One turn sends every row of this set to another row. A few are shown first. Where does it send the rows asked after them?
linom: [ -2.2 -32.8 -19.7   1.6  18.7 -15.1  27.7  -4.7   6.0 -10.4  19.2 -12.3
   5.7   4.7   5.7   6.5   3.3 -26.4  24.1  -7.2  43.4 -14.1  -2.8]
bupi: [  7.9 -22.1 -30.3  28.1  14.9   5.0  13.2 -23.9   9.2   3.1   7.3  18.6
  12.4  13.4   6.5  -5.4 -36.4  -3.1   1.5  22.0  24.1 -15.4  19.6]
Vofit: [ -2.2 -33.9 -19.5   5.3  16.9 -13.3  31.2  -3.7   0.9 -10.2  16.6 -10.8
   7.2   3.8   2.6   8.0  -7.5 -23.7  30.0  -3.6  48.8 -11.0  -4.2]
nuno: [ -3.0 -22.6 -23.5  -1.7  22.4 -17.7  20.4   3.3   4.8 -25.2  14.2 -12.8
   0.2   3.0  21.6   1.3  -3.3 -29.1  18.4  -8.0  41.4 -13.5   0.8]
Tokan: [ -2.6 -25.5 -23.2  -3.0  17.6 -18.0  21.0   3.9   5.5 -20.3  15.9 -15.4
  -0.2   3.8  18.0   6.2  -4.4 -27.2  22.5  -5.9  40.4 -11.7  -2.0]
vil: [ -1.9 -26.5 -25.0   5.7  17.0 -20.0  25.6   2.6  -0.8 -20.5  12.5 -13.1
  -1.4   3.1  11.0   9.7 -15.6 -24.7  29.3  -2.5  44.3  -6.3  -5.5]
daf: [ -8.0 -14.3 -12.9  17.0 -10.5 -15.9  23.3 -26.1  -7.7   2.3  23.9  -6.9
   7.3 -11.3  -4.3  -7.1 -15.4 -16.4  15.3   2.5  20.1  -6.7   5.5]
gudeb: [ -3.0 -19.6 -24.9   3.2  25.9 -18.6  22.0   2.5   2.0 -29.9  11.1  -9.6
   0.4   2.4  22.4  -1.9  -7.0 -29.8  17.4  -9.1  44.3 -13.1   2.2]
bima: [ -0.8 -21.8 -26.2   3.8  32.2 -14.9  26.5  -2.8   7.6 -25.2  14.1  -8.2
   6.4   1.3  12.8  -2.8   9.4 -30.9  15.4  -8.4  41.4 -12.3   6.4]
feg: [-10.7  -5.2 -19.9  -4.2   3.9   3.9  17.4 -30.1  -5.9 -21.1  -2.1  22.3
 -14.1   1.8   0.1  10.4 -18.6 -16.5  13.2  16.4  36.4  -9.5  -2.3]
kozi: [  9.4 -23.0 -32.3  19.8  13.3   0.9   7.7 -24.2  19.9   9.1  14.2  10.7
   9.2  14.6   5.8   0.7 -17.8  -5.2  -3.1  21.0  11.4 -15.6  18.4]
Duvak: [ -2.5 -27.2 -23.8   0.3  15.6 -18.9  22.9   3.3   2.9 -18.4  15.1 -15.7
  -1.0   3.6  13.4   9.5  -9.8 -25.3  26.8  -3.8  41.7  -8.8  -4.7]
zos: [  9.6 -16.4 -34.7  18.3  21.2   6.1   7.6 -20.0  19.1  -1.9  10.1  14.7
  12.9  11.6  13.3  -8.3 -19.2  -7.2  -6.5  22.7  14.5 -15.2  26.9]
popop: [-10.8  -2.1 -20.9  -4.6   8.3   5.4  17.5 -29.0  -6.3 -26.1  -4.4  24.1
 -13.5   0.7   3.3   6.0 -18.2 -17.7  11.1  15.8  37.4  -9.9   1.5]
sifo: [  8.5 -25.3 -30.5  24.0  10.7   0.4   9.7 -25.4  15.8  11.0  13.0  12.8
   9.1  15.0   3.0   2.1 -24.6  -3.4   0.1  20.8  15.1 -15.9  15.5]
libu: [ -2.0 -23.4 -26.7  10.3  20.9 -20.3  26.7   1.8  -3.7 -24.9   9.3 -10.0
  -1.1   2.3  11.7   6.4 -19.1 -24.9  28.4  -3.5  47.2  -5.6  -4.5]
kef: [ -4.8   2.0 -24.1   7.0   7.6  -9.2  18.8 -16.1   1.1 -18.7  19.6  -6.9
  11.5 -17.7   9.6 -20.1  -0.2 -22.9   5.0   7.2  13.4  -1.9  24.7]
Diza: [ -1.6 -27.8 -22.6   1.3  24.7 -16.2  25.6  -3.9   8.7 -16.6  18.2 -11.5
   5.4   3.7   9.7   2.4  10.4 -29.2  17.8  -8.9  40.2 -14.8   1.7]
nef: [  8.1 -25.0 -29.7  27.5  11.5   2.0  12.2 -25.7  11.2   8.8  10.3  15.8
  10.4  14.5   3.2  -0.6 -32.5  -2.6   1.9  21.3  21.0 -15.5  15.7]
Tuk: [ -8.4  -7.3 -14.4  19.3  -2.2  -5.7  28.3 -19.9 -16.1 -12.2  14.7   1.4
  14.4 -15.7   3.7 -19.3 -31.9 -16.5  17.8   7.5  33.4  -4.0  15.6]
tilu: [  9.9 -20.9 -27.9  25.1  10.6  -0.9  12.6 -24.0  14.0  10.2  14.4  13.1
   9.6  17.9  -1.1   2.3 -20.6   0.2  -0.4  23.8  18.2 -15.5  14.0]
Resap: [  9.0 -15.8 -33.7  21.7  22.2   7.6   9.9 -19.9  14.8  -4.2   7.2  17.6
  14.4  11.1  13.5 -10.4 -26.6  -6.8  -4.8  22.7  19.8 -15.6  27.3]
mise: [  9.5 -20.1 -26.1  29.0  11.8   0.6  15.1 -24.1   9.4   7.8  11.4  17.2
  11.0  17.6  -0.5  -0.6 -28.5   0.9   1.3  23.1  23.8 -15.9  14.8]
Nikeg: [ -1.4 -30.5 -22.0   9.6  20.7 -11.1  34.2  -2.1  -3.5 -16.2  11.6  -7.0
   8.2   1.7   2.2   5.2 -15.5 -23.1  32.7  -0.9  53.5  -7.5  -2.0]
konib: [-10.4   0.1 -21.5  -7.3  11.2   6.4  15.4 -27.8  -3.6 -29.1  -3.8  24.1
 -12.3   0.3   6.6   3.3 -12.9 -19.7   7.6  15.0  35.2 -10.8   4.5]
posof: [-10.0  -1.8 -21.3 -13.9   8.3   5.0  12.0 -27.8   3.1 -23.8   0.9  18.7
 -13.9   1.0   6.7   7.4  -2.2 -20.5   5.2  14.5  28.2 -12.3   3.9]
Sutez: [  9.8 -19.2 -34.0  17.6  17.7   3.0   6.5 -21.7  21.3   3.7  12.8  11.7
  10.8  13.0   9.7  -3.8 -15.1  -6.8  -5.7  21.9  11.2 -15.6  23.4]
kiv: [-10.3  -7.6 -19.3 -11.0   1.1   2.6  14.1 -29.9   0.7 -16.0   2.8  17.2
 -15.6   2.9  -0.3  13.9  -7.3 -17.6  10.9  15.6  29.1 -10.5  -3.1]
muriz: [-10.2  -5.1 -20.6 -13.7   4.0   3.3  12.5 -28.9   3.2 -18.8   2.9  16.8
 -15.1   2.6   3.3  11.1  -2.5 -19.3   7.4  15.1  27.1 -11.9   0.3]
Tetet: [ 10.6 -18.6 -29.2  20.3  12.5   0.1  10.3 -21.5  18.7   8.5  15.9  11.3
  10.1  16.8   1.8   1.5 -13.1  -1.3  -3.2  24.1  14.2 -15.3  18.1]
kibu: [ -0.3 -18.6 -29.2   8.2  36.1 -13.0  29.4  -0.9   3.1 -31.0   9.4  -4.8
   7.8  -0.5  12.4  -5.4   1.3 -30.3  18.0  -5.7  45.8  -8.5   9.0]
fikiz: [ -8.8 -13.0 -12.0  19.7  -8.8 -10.8  27.1 -23.8 -14.5  -2.6  19.4  -2.2
  10.9 -12.7  -1.9 -11.9 -27.6 -15.3  18.5   4.7  29.1  -6.0   8.4]
sifu: [ -2.2 -20.0 -27.3  11.6  25.2 -20.2  26.2   1.4  -3.9 -29.9   7.9  -7.3
  -0.7   1.6  15.5   1.7 -17.6 -27.0  24.2  -5.8  47.9  -7.5  -1.7]
Vedov: [  8.7 -17.5 -26.6  29.8  15.4   3.8  15.8 -22.4   7.1   2.0   8.8  20.1
  13.4  16.4   3.4  -5.5 -32.4   0.1   0.0  23.5  27.8 -16.6  18.7]
Luv: [  9.2 -13.9 -27.6  26.5  19.9   6.5  14.8 -19.7   8.8  -3.0   7.3  20.7
  15.2  14.6   8.4 -10.1 -29.4  -1.4  -3.1  24.1  27.8 -17.0  23.7]
rivef: [-10.3   0.4 -21.9 -11.1  11.2   6.2  13.4 -27.5   0.1 -27.8  -1.7  21.5
 -12.9   0.4   8.4   4.0  -7.0 -20.6   4.7  14.6  31.4 -11.5   5.4]
bido: [ 10.7 -15.2 -30.5  16.5  17.0   3.0   8.9 -18.8  20.1   3.0  14.6  11.6
  12.2  15.6   6.6  -3.2 -10.5  -2.8  -6.3  24.9  13.9 -15.7  23.1]
tef: [ -1.1 -24.8 -25.8  12.4  28.0 -10.2  34.6  -0.7  -5.1 -24.9   7.7  -4.1
   9.2  -0.4   5.4   0.2 -16.6 -24.8  30.4  -0.1  54.7  -5.1   2.8]
Pokek: [ -5.6   3.0 -23.3  10.3   9.5  -4.3  22.3 -14.4  -5.3 -23.4  15.0  -1.9
  14.9 -19.3  12.0 -24.7 -12.6 -21.7   7.8   9.2  22.2  -1.0  27.1]
zeki: [ -0.4 -19.9 -29.0  11.9  34.0 -11.1  32.6  -0.2  -2.0 -31.1   6.9  -2.9
   8.9  -1.3   9.5  -4.4  -9.2 -27.9  24.2  -2.1  51.6  -5.7   7.2]
vobu: [  8.3 -18.6 -31.9  25.9  19.6   7.4  12.1 -21.6  10.8  -2.5   5.9  19.7
  14.1  11.7  10.9  -9.4 -34.0  -5.1  -1.3  22.7  23.8 -15.5  24.3]
Pagir: [ -6.6 -10.4 -17.4  11.7  -6.4 -17.3  19.8 -24.5  -0.7  -0.3  26.0 -10.7
   6.1 -11.8  -1.7  -7.6  -2.0 -19.2   9.7   2.3  11.8  -5.8   9.6]
ginos: [ -7.0  -0.7 -19.0  15.2   5.6  -2.8  26.2 -15.7 -12.5 -21.2  12.5   1.3
  16.4 -18.3   9.5 -24.3 -25.8 -19.0  13.3   9.4  30.4  -2.1  23.6]
sud: [ 10.7 -12.0 -30.5  17.1  20.6   6.2   9.9 -17.5  18.5  -2.3  11.7  14.8
  14.3  14.2  10.6  -8.5 -14.1  -3.6  -7.4  25.0  17.6 -16.2  27.0]
tumo: [ -2.3 -18.8 -26.3   8.6  27.4 -19.3  24.3   2.0  -1.8 -31.6   8.2  -7.0
   0.0   1.9  19.8  -1.7 -12.9 -28.8  19.6  -8.1  46.9 -10.6   1.3]
voku: [-10.4  -7.5 -19.2  -7.3   1.4   2.6  16.3 -30.8  -3.3 -17.1   0.5  19.3
 -15.3   2.6  -1.6  13.6 -13.8 -16.4  13.2  16.1  32.9 -10.1  -4.0]
Pob: [  9.9 -11.5 -29.2  21.1  21.8   7.5  12.2 -18.0  13.7  -5.1   8.8  18.6
  15.7  13.6  11.5 -11.6 -22.2  -2.9  -6.0  24.7  23.4 -16.9  27.3]
mog: [ -5.4  -4.0 -21.8   7.4   0.8 -14.4  17.8 -20.5   2.8  -8.6  24.4 -10.5
   8.1 -14.5   4.0 -12.7   4.1 -21.9   5.6   4.1   8.9  -3.4  17.2]

bima turns into Vofit
tilu turns into Luv
Now find these:
kiv turns into popop
gudeb turns into Duvak
Pokek turns into Pagir
vobu turns into Sutez

